[[-0.32 -0.27  2.16  0.07 -0.06]
 [ 2.88  1.21  2.16 -0.20  0.00]
 [ 6.64  2.75  2.16 -0.49 -0.19]
 [-1.44 -0.53  2.16  0.14 -0.02]
 [-2.80 -1.11  2.16  0.20  0.11]]
=>
[[2.88 1.21 2.16]
 [6.64 2.75 2.16]]

[[ 1.58 -2.46 -1.11  5.56]
 [ 1.60 -2.45 -1.05  5.56]
 [ 1.51 -2.40 -1.20  5.53]
 [ 2.11  0.00 -5.95  1.23]
 [ 0.76 -3.35 -2.33  4.84]]
=>
[[ 1.60 -2.45 -1.05]
 [ 1.51 -2.40 -1.20]]

[[ 3.89  6.56 -2.03  4.30]
 [-4.64  3.64 -2.95 -0.86]
 [-0.07  1.25  0.76 -0.43]
 [-1.66  3.75  0.70  1.86]]
=>
[[-4.64  3.64 -2.95]
 [-0.07  1.25  0.76]]

[[ 0.63 -3.04 -0.10  0.30]
 [ 0.25 -5.91 -0.26 -0.52]
 [-1.49 -2.32  0.08 -0.63]
 [-0.47  1.23  3.69  0.44]]
=>
[[ 0.25 -5.91 -0.26]
 [-1.49 -2.32  0.08]]

[[ 1.35  1.78  2.51  1.42 -2.36]
 [ 6.57 -4.86  0.14  5.37 -0.25]
 [-5.40  4.21  0.40 -4.25 -0.60]]
=>
[[ 6.57 -4.86  0.14]
 [-5.40  4.21  0.40]]

[[ 2.25 -2.03  7.17 -4.81]
 [ 1.09  1.28 -6.74  3.16]
 [ 0.15  0.26 -1.58  0.97]
 [-7.50  1.33  5.21  0.73]
 [ 5.08 -0.80 -1.92 -1.76]]
=>
[[ 1.09  1.28 -6.74]
 [ 0.15  0.26 -1.58]]
---
[[-4.09 -1.25 -0.72  0.36 -0.03 -1.73]
 [-4.25 -0.91 -0.84  0.46 -0.25 -2.14]
 [ 2.38  0.09  0.66 -0.40  0.32  1.63]
 [ 1.57  0.71 -0.17  0.62 -0.51  0.44]
 [ 1.70 -0.93  1.23 -0.91  0.84  2.36]
 [-6.42 -0.20 -2.40  1.69 -1.18 -4.56]
 [ 1.83 -0.46  0.91 -0.41  0.44  1.90]
 [ 1.63  0.69  0.18  0.02 -0.10  0.46]]
=>
[[-4.25 -0.91 -0.84  0.46 -0.25 -2.14]
 [ 1.57  0.71 -0.17  0.62 -0.51  0.44]
 [-6.42 -0.20 -2.40  1.69 -1.18 -4.56]
 [ 1.63  0.69  0.18  0.02 -0.10  0.46]]

[[ 1.33 -1.81  4.44  1.63 -3.92]
 [ 1.71 -1.16  2.78  3.66 -5.44]
 [ 1.02 -0.64  2.68  3.41 -2.32]
 [ 2.37 -1.25  5.13  2.87 -3.49]
 [ 0.85 -1.40  3.54  0.20 -4.70]
 [ 1.09 -2.62  1.44  2.05 -4.69]
 [ 1.03 -1.49  3.36  4.83 -3.35]
 [ 1.15 -0.92  3.50 -0.14 -4.32]
 [ 1.07 -1.82  3.46  2.59 -3.12]
 [ 1.49 -2.67  2.37  0.40 -4.39]]
=>
[[ 1.71 -1.16  2.78  3.66 -5.44]
 [ 2.37 -1.25  5.13  2.87 -3.49]
 [ 1.09 -2.62  1.44  2.05 -4.69]
 [ 1.15 -0.92  3.50 -0.14 -4.32]
 [ 1.49 -2.67  2.37  0.40 -4.39]]

[[-0.94  2.97 -5.60 -2.57]
 [ 4.74  1.75 -3.94  0.46]
 [ 5.02  2.24 -3.53 -2.61]
 [ 3.36 -0.45 -3.99  4.92]
 [ 1.96 -0.15  0.42  5.08]
 [ 4.85  1.53 -2.27  1.34]]
=>
[[ 4.74  1.75 -3.94  0.46]
 [ 3.36 -0.45 -3.99  4.92]
 [ 4.85  1.53 -2.27  1.34]]

[[-2.54 -2.84  2.38  0.29  0.43 -4.68  1.69  3.44]
 [-1.88 -1.98 -0.28  2.53 -4.23  0.10 -3.41 -3.18]
 [-1.49  1.95 -2.46 -4.34 -2.98 -4.37 -5.69  0.75]
 [-0.36 -1.69 -0.54 -0.08  3.48 -0.37 -5.65 -3.27]
 [-1.56 -1.85 -0.77 -1.56 -4.54  0.24  2.68  3.11]
 [-3.95 -3.10 -0.82 -0.23 -2.64 -2.85  2.42  3.58]
 [-2.23 -1.47 -1.58  2.35 -3.38 -1.86  1.52  4.68]
 [ 0.80 -2.61 -0.28  2.83 -1.72  4.92  3.11  0.89]
 [-3.63  1.51  4.75  3.39  0.57  2.48 -1.11 -1.37]]
=>
[[-1.88 -1.98 -0.28  2.53 -4.23  0.10 -3.41 -3.18]
 [-0.36 -1.69 -0.54 -0.08  3.48 -0.37 -5.65 -3.27]
 [-3.95 -3.10 -0.82 -0.23 -2.64 -2.85  2.42  3.58]
 [ 0.80 -2.61 -0.28  2.83 -1.72  4.92  3.11  0.89]]

[[-0.46 -2.27  2.35 -0.88 -0.19  1.50 -0.90  0.70  0.53  0.37 -0.72 -0.07]
 [ 2.91 -7.42 -0.92  1.44  0.03 -0.29  1.37  2.56  0.86  0.43 -1.15 -0.05]
 [-1.22  0.14 -5.65  0.42  0.78 -7.19 -0.07 -0.62  2.48 -0.47  0.04  0.36]]
=>
[[ 2.91 -7.42 -0.92  1.44  0.03 -0.29  1.37  2.56  0.86  0.43 -1.15 -0.05]]

[[-0.78 -0.01  0.45 -0.30 -0.96 -0.32 -0.23 -0.26  0.58]
 [ 1.06  1.20  0.08 -0.16 -0.48 -0.03 -0.60  0.62 -0.92]
 [-0.68 -0.72  0.27 -0.31  0.18 -0.19  1.30  0.66 -0.68]
 [-1.29  0.77 -0.39  0.14  1.92  0.73  5.49  0.27  0.31]
 [-1.22  0.21 -0.12 -0.14  0.67  0.02 -1.99 -0.49 -1.38]]
=>
[[ 1.06  1.20  0.08 -0.16 -0.48 -0.03 -0.60  0.62 -0.92]
 [-1.29  0.77 -0.39  0.14  1.92  0.73  5.49  0.27  0.31]]

[[-1.59 -5.46  0.11  0.71  2.94  3.37 -1.10 -0.85  6.13  0.02  0.15 -0.73
  -0.53  1.69]
 [ 0.34  4.74 -1.45 -0.40 -2.75 -2.35  1.11  1.13 -4.49  0.05 -1.41  1.16
   1.53 -1.71]
 [ 0.81  0.66 -0.18 -5.78 -1.26 -1.67  2.93  2.63 -0.50 -5.10 -0.08 -2.50
   1.02  1.60]]
=>
[[ 0.34  4.74 -1.45 -0.40 -2.75 -2.35  1.11  1.13 -4.49  0.05 -1.41  1.16
   1.53 -1.71]]
